128 stands for zero in the data rows.
Here are some numbered points:
[113 121 109 120 122 135 116 104 130 169 167 104 105 126 125] 0
[115 109 124 103 124 114 110 151 111 122 127 174 143 117 119] 1
[179 179 128 108 113 105 104  96 146 105 123 116 110 109 116] 2
[115  97 125 109 112 114 105 172 131 123 107 155 178 127 134] 3
[106 103 119 115 128 111  99 134 119 114 107 171 177 118 113] 4
[112 117 128 118 105 111 123 180 114 119 106 117 178 181 177] 5
[116 109 105 111 110 109 108 168 125 131 114 155 111 103 108] 6
[119 100 166 181 180 176 126  99 111 108 120 110 103 118 111] 7
[124 101 116 173 179 181 160 128 133 110 117 108 106 106 123] 8
[160 162 119 126 102 121 122 128 111 116 121 160 114 111 113] 9
[124 104 113 149 163 176 174 113 134 119 115 168 169 129 126] 10
[109 121 119 133 134 181 180 121 111 119 114 151 116 106 110] 11
[124 112 133 170 177 181 164 131 116 110 120 174 161 112 113] 12
[107 123 139 178 180 181 136 128 111 122 118 169 120 121 117] 13
[180 176 162 135 115 124 119 119 104 102 124 162 178 123 140] 14
[109 109 105 109 107 112 116 157 137 128 123 175 105 126 125] 15
[106  97 140 178 180 181 133 127 134 110 115 110 113 127 114] 16
[116 109 104 121 159 179 178 113 108 122 107 175 155 133 110] 17
[109 115 121 108 116 126 123 128 113 126 109 108 140 181 181] 18
[113 110 107 106 119 111 125 177 180 166 155 108 119 123 123] 19
[113 106 127 118 116 111 117 115 131 122 123 101 116 117 123] 20
[110 114 119 133 154 179 175 130 178 160 155 102 100 129 116] 21
[179 179 110 121 105 101 116 124 105 117 123 101 110 121 116] 22
[121 145 180 168 137 106 125 105 137 181 181 111 114 112 114] 23
[125 115 105 117 110 123 129 122 137 119 145 139 100 115 113] 24
[110 112 121 105 121 112 128 175 175 181 181 102 105 118 129] 25
[101 107 113 109 101 126 114 131 110 111 114 174 151 129 120] 26
[110 121 128 126 144 176 180 113 165 110 121 104 108 109 120] 27
[134 129 104 114 118 115 108 130 120 120 106 149 180 136 122] 28
[119 114 130 108 112 152 180 115 134 122 112 162 178 126 120] 29
[110 110 118 120 112 129 123 119 133 111 110 175 146 127 132] 30
[127 120 109 124 128 120 119 119 145 111 107 102 113 112 120] 31
[177 174 133 127 115 127 117 121 110 107 115 102 103 111 102] 32
[113 121 169 181 179 173 113 122 108 120 136 152 106 121 111] 33
[157 152 119 117 101 114 105 127 180 140 141 101 103 104 116] 34
[169 168 177 129 130 127 122 102  99 114 117 105 113 124 123] 35
[176 177 110 123 116 120 122 131 105 119 118 108 102 129 113] 36
[121 124 122 118 107 103 125 163 134 107 120 120 180 173 161] 37
[122 110 116 123 105 117 125 177 127 117 109 178 120 106 128] 38
[110 104 124 124 105 101 122 130 124 119 114 105 125 181 181] 39
[180 181 133 118 112 101 120 105 130 117 124 108 100 115 128] 40
[116 126 180 181 156 114 125 105 166 181 181 105 113 121 123] 41
[116 121 128 124 113  98 155 107 134 172 168 114 113 118 114] 42
[121 127 115 108 116 129 128 154 116 181 179 110 120 114 129] 43
[130 118 113 120 113 127 116 121 107 151 150 113 100 121 125] 44
[119 110 118 112 118 109 105 111 127 108 124 113 108 181 181] 45
[121 121 105 111 115 152 180 130 131 120 121 104 175 181 177] 46
[122 104 118 153 177 179 174 124 116 181 181  96 108 108 132] 47
[107 121 116 132 154 181 177 128 107 108 114 177 126 111 119] 48
[153 164 179 150 134 124 105 127 134 177 181 105 106 127 128] 49
[113 121 112 118 109 130 158 128 154 181 181 107 106 104 119] 50
[106 114 130 115 112 121 119 177 107 122 115 126 177 173 169] 51
[124 129 110 115 124 105 107 180 122 117 114 142 178 155 119] 52
[180 179 110 112 109 109 102 122 130 116 112 110 177 175 163] 53
[115 118 131 114 127 118 125 128 131 119 120 174 146 120 129] 54
[137 139  99 108 113 124 128 113 105 110 106 108 167 181 181] 55
[124 115 109 120 144 101 110 134 133 116 123 162 177 117 131] 56
[113 121 119 115 166 181 178 128 122 114 114 110 122 118 111] 57
[179 181 133 127 109 109 120 108 108 108 121 111 178 181 178] 58
[124 109 180 179 165 136 123 105 124 114 132 171 123 121 119] 59
[118 123 104 111 116 109 129 110 143 114 118 111 106 178 181] 60
[113 121 115 124 124 100 122 116 105 119 114 178 123 121 131] 61
[118 135 125 115 110 127 120 127 128 122 110 162 105 112 103] 62
[141 127 110 120 121 115 105 134 127 116 118 101 103 118 113] 63
[159 165 119 106 102 126 102 110 139 113 106  95 100 120 117] 64
[107 115 125 117 121 117 134 122 169 181 181 101 108 108 108] 65
[110 110 115 124 122 106 113 178 162 181 176 107 111 106  99] 66
[110 121 127 120 110 103 129 177 114 116 109 113 155 181 181] 67
[107 112 112 109 127 118 110 165 133 108 117 117 177 168 131] 68
[122 138 133 100 105 127 111 125 107 120 115  98 105 121 131] 69
[121 109 116 115 115 130 178 124 134  99 123 140 173 126 116] 70
[104 117 144 178 179 181 128 119 127 105 110 105 110 115 126] 71
[115 115 116 126 119 103 126 175 114 114 112 111 122 176 181] 72
[113 110 101 124 137 138 178  98 133 123 129 143 114 123 125] 73
[115 110 127 164 180 181 161 119 110 134 132 152 106 126 108] 74
[122 115 180 181 169 130 110 108 177 126 112  99 117 109 129] 75
[118 114 113 118 147 178 177 119 113 123 110 175 137 115 122] 76
[160 162 122 106 118 106 113 116 102 117 106 131 180 152 155] 77
[179 179 130 109 102 114 119 116 105 126 106 102 128 129 134] 78
[106 112 109 120 109 127 108 136 127 123 114 174 128 117 123] 79
[121 107 104 117 109 126 151 113 114 123 118 111 178 178 164] 80
[107 106 107 112 127 111 113 180 116 122 115 178 125 106 125] 81
[122 107 121 173 177 181 140 102 128 122 110 113 103 132 114] 82
[130 112 112 121 113 109 110 102 174 180 177 101 113 108 126] 83
[125 126 180 181 171 117 108 101 127 110 114 117 116 104 134] 84
[107 118 124 112 125 120 180 127 136 181 181 105 111 109 117] 85
[118 133 180 172 154 115 129 127 180 135 136 104 106 124 106] 86
[113 121 125 121 102 114 145 110 128 113 110 175 157 126 108] 87
[119 106 118 126 128 108 110 148 137 111 123 110 140 181 181] 88
[115  97 113 111 102 124 105 115 110 117 100 126 177 164 160] 89
[180 181 131 111 112 100 104 107  99 108 107 105 169 181 181] 90
[115 101 109 120 119 143 180 121 165 181 181 102 108 111 110] 91
[118 100 115 111 125 126 126 137 119 103 124 128 177 164 152] 92
[179 181 122 130 122 118 123 111 124 126 106 108 110 104 116] 93
[180 179 150 118 131 115 114 110 136 122 118 111 103 108 111] 94
[119 112 107 115  99 127 108 145 130 117 118 102 154 181 181] 95
[134 130 107 114 101 106 125 111 111 120 117 116 111 108 114] 96
[116 121 121 112 122 129 172 133 105 122 114 178 129 109 119] 97
[172 173 115 117 119 106 108 127 119 123 118 101 106 104 132] 98
[115 114 118 117 131 117 116 140 114 114 126 146 108 123 110] 99
[113 106 112 143 153 179 178 101 128 111 126 172 111 121 122] 100
[112 115 119 117 104 124 120 130 105 110 110 178 146 117 125] 101
[110 117 122 115 110 129 143 107 136 119 112 113 120 179 181] 102
[106 103 147 181 180 179 108 105 105 126 120 175 131 100 113] 103
[133 117 115 138 162 181 180 128 139 108 101 177 149 118 111] 104
[115 123 104 118 110 135 116 128 104 117 130 154 103 115 134] 105
[125 120 121 115 130 100 125 104 116 105 124 175 134 114 125] 106
[153 144 121 129 109 109 102 133 101 128 109 101 116 120 114] 107
[ 99 115 113 111 102 106 123 178 111 178 181 101 113 109 114] 108
[116 117 115 108 116 118 111 136 110 132 112 108 180 181 180] 109
[165 158 179 130 113 115 129 124 113 111 110  96 106 129 111] 110
[150 147 131 126 121 127  99 130 131 122 120  99  94 118 108] 111
[112 103 140 112 128 106 105 143 125 105 115 166 170 115 131] 112
[113 104 124 121 107 127 175 110 166 181 179 110 120 133 117] 113
[119 124 136 118 110 130 151 110 102 114 120 160 180 130 123] 114
[109 123 176 181 180 178 110 125 162 181 179  96 111 118 132] 115
[115 114 102 117 115 112 126 139 130 113 114 126 178 159 137] 116
[102  97 128 126 127 165 180  99 114 122 106 128 178 171 128] 117
[180 181 130 112 110 112 122 110 177 181 181 101 103 124 123] 118
[110 120 112 127 121 103 126 119 127 117 120 174 119 118 116] 119
[147 153 180 141 107 117 125 127 133 110 110 105 122 111 110] 120
[107 126 180 181 179 138 113 110 130 143 153 131 117 123 120] 121
[121 121 133 161 171 181 160 122 130 114 118 174 154 129 114] 122
[116 135 107 126 110 112 110 180 180 126 133 101 106 115 110] 123
[110 117 144 179 180 179 143  99 136 173 181 101 111 117 113] 124
[168 159 176 138 124 109 111 113 102 116 117  98  97 111 120] 125
[106 118 121 109 112 127 111 140 133 123 126 166 111 112 126] 126
[121 123 112 118 107 118 110 131 122 114 114 169 125 117 117] 127
[107 121 112 121 104 108 123 130 105 113 112 178 135 127 131] 128
[115 120 113 114 115 106 107 160 107 120 114 157 106 108 128] 129
[139 133 180 168 133 132 105 124 102 181 176 105 108 111 137] 130
[118 115 115 109 125 106 155 115 120 111 104 139 175 155 117] 131
Which point above is nearest to each new point by angle? Its number follows each.
[168 170 180 147 124 121 128 108 137 164 174 114 100 101 125] 49
[116 123 115 124 118 124 120 180 105 111 118 158 170 135 120] 52
[115 110 180 176 157 109 105 122 133 122 121 105 178 175 178] 88
[109 118 118 150 168 181 178 134 128 113 100 101 177 179 180] 46
[124 112 128 178 179 181 143 107 180 178 167 107 114 127 113] 124
[122 124 116 123 153 179 178 128 107 160 161 117 111 117 120] 47
[151 158 180 140 121 120 125 131 108 111 120 102  94 100 138] 125
[112 107 144 181 180 175 126 108 137 167 167 114 108 123 123] 124
[115 110 102 112 107 106 119 166 127 122 135 148 123 111 117] 6
[177 177 165 126 128 117 126  96 157 181 181 104 106 120 117] 118
[127 121 180 173 133 105 105 111 130 111 126 105 106 106 116] 84
[119 107 130 141 172 179 174 127 110 111 115 122 178 167 163] 117
[177 176 159 121 110 133 117 104 137 157 167 113 102 104 106] 118
[113 106 128 112 118 120 113 174  99 117 114 168 172 127 135] 3
[115 117 107 140 168 181 175 115 180 173 173  99 110 126 111] 21
[115 104 110 112 121 115 117 122 104 116 107 102 103 118 116] 20
[113 117 121 112  98 123 110 177 113 120 118 149 178 127 125] 3
[106  98 127 111 105 106 120 180 108 163 170 114 108 127 105] 108
[115 124 107 106 127 126 123 178 105 116 117 169 114 120 113] 81
[116 109 118 114 124 111 171 130 124 148 150 122 113 106 106] 85
[179 179 113 117 125 126 113 104 108 114 101 175 134 117 119] 9
[142 149 110 120 107 111 120 121 107 114 121 155 173 135 128] 28
[131 145 119 120 107 109 122 124 127 120 126 111 117 118 116] 96
[116 117 124 112 128 112 117 122 169 180 181  99 119 111 108] 65
[110 107 122 118 127 123 119 130 104 117 109 104 177 179 180] 109
[136 141 180 178 139 129 128 104 128 116 118 177 131 123 116] 59
[128 112 130 115 105 129 114 127 133 117 114 114 114 129 120] 20
[121 121 180 181 177 115 126 118 116 116 106 155 169 133 126] 59
[180 176 112 114 116 100 117 105 105 123 121 174 113 112 125] 9
[104 117 105 112 118 117 123 178 107 102 101 175 154 124 131] 81
[151 159 177 144 113 126 111 139 152 103 107 104 114 117 114] 120
[179 181 148 109 134 109 104 119 127 105 115 107  99 126 108] 94
[106 127 177 181 179 165 111 101 180 119 123 101  99 108 129] 75
[ 99 103 124 112 112 100 158 115 136 117 110 131 178 138 125] 131
[180 177 131 120 112 127 123 113 105 117 127 169 103 101 113] 9
[160 149 179 149 136 117 108 125 146 173 179 102 105 111 128] 49
[180 181 127 105 112 114 107 118 174 181 179  96  97 129 128] 118
[177 181 112 115  96 118 104 122 180 170 168  99 102 118 110] 118
[172 176 179 129 112 103 117 121 104 160 168 108 108 108 106] 49
[112 112 121 127 131 165 180 110 136 125 107  96 120 115 128] 27
[179 177 122 111 122 123 122 105 180 172 168 107 103 138 111] 118
[141 135 180 175 148 126 123 104 105 119 107 110 108 124 119] 84
[112 127 113 121 119 112 171 108 108 119 103 126 180 175 155] 80
[165 176 176 133 116 118 119 118 180 134 129 111 106 108 108] 94
[102 121 122 120 112 114 122 134 165 178 181 101 106 104 113] 65
[180 181 150 120 116 108 117 102 127 120 101 158 178 132 132] 14
[179 181 124 124 109 112 110 110 134 177 177 117 106 111 128] 118
[119 118 118 117 112 108 108 177 117 113 100 102 108 133 120] 63
[112  98 116 108 107 112 105 178 125 138 132 136 103 108 120] 6
[121 114 105 112 125 120 116 105 134 116 114 101 110 117 114] 31
[179 177 142 118 131 114 104 116 107 116 127 172 103 106 106] 9
[125 123 180 181 163 114 114 102 180 178 171 104 103 118 110] 41
[115 104 180 179 179 126 117 127 130 103 115 111  97 106 123] 84
[136 110 121 111 124 111 119 113 160 119 120  93 108 114 132] 31
[118 124 130 109 110 124 108 122 133 123 120 174 157 115 119] 54
[112 114 118 121 105 111 172 131 125 131 130 149 120 109 108] 97
[130 132 122 112 104 123 119 113 102 113 112 102 105 121 123] 69
[112 106 113 120 131 114 133 177 108 114 112 157 106 120 117] 81
[119 133 180 176 154 120 129 115 102 113 117 107 108 109 106] 84
[116 114 121 117 110 126 126 108 120 178 177 108 108 109 122] 0
[113 133 101 120 127 112 111 180 134 114 117 178 145 111 129] 81
[116 110 168 181 180 155 111 128 178 181 179 114 108 132 122] 115
[118 115 127 115 125 108 122 169 105 122 126 175 123 118 132] 81
[134 135 116 109 124 118 108 124 117 114 107  93 106 114 122] 63
[107 104 110 155 165 179 174 115 104 111 110 113 175 178 163] 117
[110 106 115 115 125 127 123 180 134 122 109 155 175 114 129] 3
[122 117 116 121 113 132 111 169 113 113 121 102 105 111 116] 63
[179 181 125 106 110 109 117 107 155 181 181 105 106 117  99] 118
